In the rows, 128 means zero.
Named turns come first, each shown by rows before and after it. Which turns, in which order, take the first row of each pair that follows to the second? Write the first one first, as in the answered first pair.
M:
[ 89 139 198 162 185 139 156 195 151 133 128 102] => [ 76 133 180 160 197 142 150 174 178 121 115  98]
[130 106 102 107 144 123 125 140 121  96 103 191] => [125 106  84 104 141 129 112 113 139  95  90 164]
[121 120 120 136 147 137 125 109 142 140 111  93] => [133 128 128 136 131 137 129 117 122 150 115  82]
[114 139 159 126 145 114 133 151 148 117 158 166] => [100 132 141 126 153 119 125 126 174 110 145 153]
J:
[107 121 116 135 141 106 105 100 165 119 147  99] => [107 136 139 128 132 119 105 123 166 103 165 119]
[149 139 146 111  91 142 115 149  94 110 154 165] => [152 107  88 122 104 127 117  96  87 141  98 111]
[ 95 136 161 167 148 167 119 149 144 114 145  89] => [ 92 127 141 174 154 158 121 124 144 131 125  73]
[122 118 114 148 142 104 130  99 136 156 134 128] => [124 143 149 124 112 143 116 144 138 109 152 149]
K:
[124 145 137 123 118 152 105 124 137 107 118 126] => [124 144 145 129 125 151 110 137 126 108 110 120]
[125 127 122 116 116 120 106  99 151 113 163 171] => [134 123 115 101 106 144  98 111 136  93 137 161]
[112 114 130 133 157 119 141 136 139 125 120 127] => [109 116 127 134 154 115 136 129 148 127 128 131]
F:
[138 135 118 156  88 134 144  92 125 174 145  88] => [132 147 142 160  91 150 147 116 126 165 143  75]
[132 109  95  57  94 159  98  99 168  75 142 133] => [131 119 112  59  93 172  97 112 169  74 141 114]
[102 124 131 129 146 120 130  98 168 102 118 105] => [103 125 130 129 146 119 129  98 170 103 118 106]
Then:
Between the rows of a pair lie 2 to 3 turns.
[143 121 105 103 115 123  86  82 155  95 130 140] => [170 140 125 106  77 121  93 100 111 120 145 123]	M M
[122 134  90 122 121 147 114  93 148 128 108 105] => [150 154 123 132  93 139 131 135  93 151 127 111]	M M
[141 130  99 160 126  70 142  83  86 218 125  70] => [115 168 188 124 139 116 133 193 136 103 201 200]	J M
[138 129 145 136 127 128 143 167  97 126  97 114] => [120 112 124 137 158 120 146 148 119 117  83 122]	M J M
[135 146 130 123  98 145 114 110 145 127 138  99] => [125 135 122 136 119 131 121  97 153 141 129  93]	F J K
[159 119 108 112 117 114 123 152  91 139 118 146] => [151 121 116 123 130  96 135 149  98 159 132 150]	K K
[111 142 129 100 110 135 154 128 133 119 153 154] => [116 121  97 104 124 132 158 105 119 136 107 122]	K K J
[101 120 124 134 198 119 148 140 150 100  98 137] => [110 110 103 125 192 120 139 125 146  97  88 140]	J J F
[134 118 113 122 122  95 120 114 113 135 128 139] => [134 118 107 108 120 115 110 119 120 110 114 135]	J M J
[137 164 145 154 124 135 138 105 169 173 126  46] => [133 184 167 142 105 141 126 117 190 151 175  96]	J K
[126 114  87 130 126 143 114  85 186  98 128 145] => [151 134 100 129  80 157 106  85 154 124 132  94]	F M
[109 142 126  89 140 161 117 120 160  56 149 214] => [121 109  56  93 142 143 112  53 148  89 102 169]	F J
[139 156 144 106  78 140 100 111 143 119 169 124] => [138 162 160 107  86 158 106 141 130 103 149 114]	F K
[142 163 100  94 114 128 121 138 137 141 143 140] => [142 163 103 101 114 124 123 131 137 151 144 131]	J J F
[105 125 115  98 111 153 113  84 130  94  85 117] => [ 99 123 117 113 129 109 124  66 149 120 133 168]	J K
[ 99 148 179 145 160 146 120 153 177 122 140 153] => [105 147 164 128 144 160 105 140 184 104 142 157]	K K
[110  95  57 116 142 127  96  56 172 126 116 140] => [135 129 102 114  93 174  94 104 114 133  89  46]	M K F
[155 120  79 113 111 148 100  79 124 124 119 155] => [149 138 104 108 102 156  97 102 133 111 150 178]	J M J
[121 107 136 129 159 139 136 131 115 111  92 132] => [123  99 118 132 157 119 133  99 127 124 104 140]	J F M
[107 134 116 143 133  96 113 113 166 152 178 176] => [140 155 120 104  74 167  86 150 127 101 140 132]	J M M
[131 124 139 148 134 123 133 128 121 158 107  71] => [128 137 164 146 129 131 133 152 121 146 120  76]	J J K
[145 100  86 120 119 107 116  88 119 150  98 125] => [147 135 150 138 108  94 132 131 108 176 161 148]	M F J
[128 132 152 140 151 135 118 184 159 104 109 156] => [115 127 140 147 164 129 116 157 185 110 109 151]	M J J
[107 107 128 154 189 122 129 134 138 118  64 105] => [120 146 183 170 159  95 141 162 126 157 148 134]	M M J
[143 104 105 137 120 104 129 123  94 167 154 126] => [130  97 107 137 146  99 134 135 110 151 153 160]	M M
